(in the rows, 128 means zero)
First come named turns, each shown by rows before and after it. For each pair of rows after them, which turns, in which order, take the first row to the second? The first pair is done for you.
K_48:
[109 107 124 139 133  95 131 123 104 122  97 106 112] |-> [106 105 126 148 133 102 132 123 115 121  96 115 108]
[ 95 113 104 152 143 101 133 115 130 127  85 118 105] |-> [ 90 114 112 159 141 113 139 103 139 134  86 120 105]
[115  88 127 133 119 106 116 142 122 115 119 179 115] |-> [114  88 144 140 120 114 120 132 128 129 121 184 117]
K_459:
[149 132 126 129 120 125 105 155 129 105 127 123 125] |-> [144 132 134 128 126 121 107 158 130 107 127 130 132]
[138 138  89 141 109 156  99 133 146 108 141 107  92] |-> [144 114 162 135 107 126  99 127  99  94 134 145 104]
[141 123 147 121 143 122 112 169  72 124 143 129 122] |-> [132 131 127 104 156 129 124 189 115 143 146 143 145]
[122 140 143 130 140 165 142  89 171 142 135 120 125] |-> [125 133 158 142 136 157 135  77 140 125 136 105 112]
K_134:
[117 125 150 123 148 140 152  88 158 173 131 147 158] |-> [120 112  99 150 128 159 133 105 185 139 107 126 103]
[135 133 160 128 124 138 153 138 171 134 115 177 134] |-> [127 118 123 133 121 119 147 149 178 116  93 170 113]
[108 134 101 144 115 185 142 125 135 129 146 102 135] |-> [ 91 121  76 121 140 113 148 132 119 126 118  95 143]
[128  82 117 135 114 141 105 167 133  81 112 146 110] |-> [120 100 154  97 141  94 126 151  94 113 124 155 162]
K_658:
[121 123 151 147 138 147 160 132 158 125 116 151 144] |-> [115 111 141 164 139 137 153 121 151 113 103 142 124]
[170 143 143 140 102 177 116 101  75 117 169  77 105] |-> [162 170 131 116 115 201 124 115 121 144 191 100 146]
[ 94 115 149 118 137 120 145 118 155 105 108 148 153] |-> [ 94 109 143 125 133 111 139 115 142  97  99 140 137]
[168 109 116 130 144 144 122 141  91  94 141  87  85] |-> [178 131 136  99 149 156 123 156 100 112 170 116 125]
Then:
Between the rows of a pair lie 2 to 4 turns.
[128 128 115 141 106  89 131 126  74 102 116 105  99] |-> [107 140  96 106 132  78 153 156 121 138 113 139 152] : K_134, K_459, K_134, K_134
[137 131 115 127 108 169 101 173 158 121 134 154 112] |-> [124 110 151 112 126  86 109 156  91 117 110 158 117] : K_658, K_459, K_134
[147  88  69 105 112  73 137 174 149  91 106 162 115] |-> [178 116 175  96 108 125 142 141 112 119 175 192 168] : K_658, K_134
[118 102 167 154 128 181 129 107 160 139 115 179 140] |-> [122  86 169 169 117 165 118  95 124 112 106 154  99] : K_658, K_459, K_658
[167 149 121 105 143 116 111 112  62 124 155  67 117] |-> [169 166 129  87 148 134 118 115  79 144 176  91 145] : K_658, K_459
[137 136 160 166 136 142 136  56  90 131 142  69  99] |-> [127 100 141 178 107 184 118 117 171  95 108 123  65] : K_459, K_134
[107 127  99 138  86 165 133 114 161 136 115  99  90] |-> [102 151 102  82 123  95 149 118 127 167 125 105 150] : K_134, K_658, K_658, K_459
[119 137 116 135 165 112 142  71 108 141 137  83 112] |-> [104 117 102 119 175  85 144 102 135 135 104 111 119] : K_48, K_459, K_459, K_658
[117 133 139 132 104 185 145 148 155 112 134 182 118] |-> [136 133 131 148  96 190 136 130 128  91 135 146  89] : K_459, K_658
[129 130 145 132 140 122 145  76 110 141 106  95 124] |-> [128 107 143 148 118 153 132 103 144 114  93 121  97] : K_134, K_459, K_134
[122 134 135 173 124 183 123 129 134 116 155 120  90] |-> [105  99 132 155 135 102 123 153 114  90 111 132  84] : K_459, K_134
[113 147 173 120 130 176 147 143 172 160 146 169 152] |-> [ 97 141 151  90 158  89 160 152 146 166 118 166 168] : K_134, K_134
[147 144  92 121 115 163 142 183 181 105 156 130 142] |-> [136 144  92 127 142  71 149 124  87 106 141  72 126] : K_658, K_134, K_459, K_459
[109 117  96 139 139 101 117 130 128 119  99 109 100] |-> [123 127 183 133 135 140 131 112 116 137 135 149 135] : K_459, K_134
[137 119 156  75 137 111 103 154  95 111 130 174 163] |-> [129 120 123 122 114 198 101 150 174 118 123 163 128] : K_134, K_48, K_658
[ 90 125  91  73 166  60 162 175 167 110 103 139 153] |-> [125 159  57  66 159  85 144 181 155 107 141 102 149] : K_459, K_658, K_459, K_459
[111 118  83 153 117 145 115 120 160 108  81 106  85] |-> [125 141 151 155 113 208 127  94 157 137 131 129 126] : K_134, K_134
[158 138 131  75 115 111 109 181 100  93 145 153 154] |-> [159 137  97  84 106 119 100 192 124  86 133 138 128] : K_134, K_134, K_459
[132  97 200 144 131 135 141 142 122 113 161 195 153] |-> [142  84 127 173 105 151 108 165 142  69 144 159  87] : K_48, K_134
[ 81 117  84 125 122 123 141 140 178 165  96 144 117] |-> [ 92 106 105 168 104 135 129  98 125 143 100 110  69] : K_459, K_48
[111  99 185 105 118 121 137 163 142 130 115 193 155] |-> [107 100 188 131 129  77 139  95  78 126 102 135 126] : K_658, K_459, K_459, K_134
[111 135 114 149 139 132 150 114 149 125  88 120 123] |-> [121 127 168 131 128 143 139 134 136 110  98 160 141] : K_459, K_658, K_134, K_459
[170 129 134  93  99 117  93 177  61  81 175 138 146] |-> [163 135  94  90 102 148  99 209 133  92 171 151 152] : K_459, K_134
[130 128 112 105 188  71 119 119  89 123 120 107 144] |-> [144 164 113 126 167 186 124 113 150 144 166 107 151] : K_134, K_48, K_658
[120 118  75 138 134 126 122 143 146 117 120 102 108] |-> [128 131 110 113 150  89 126 123  87 132 138 101 139] : K_134, K_48, K_459, K_459
[142 169  85 141 116 132  58 141 122 130 168  88 111] |-> [134 148  88 123 112 117  56 188 147 107 143 127 110] : K_459, K_134, K_658, K_134
[117 150 126 131 146 166 145  93 181 172 163 109 188] |-> [131 125 210 147 133 134 134  70  97 135 158 117 161] : K_459, K_459
[ 95 134  75 104 165  77 153 145 168 129 100 119 147] |-> [118 124 147 129 150  60 142  91  64 101 125  97 121] : K_134, K_459, K_134, K_459
[129 127  68 127 122  87  97 131  97 107 122  80  98] |-> [133 125 144 160 108 135 103  87  75 110 144  89  90] : K_134, K_658, K_134, K_459
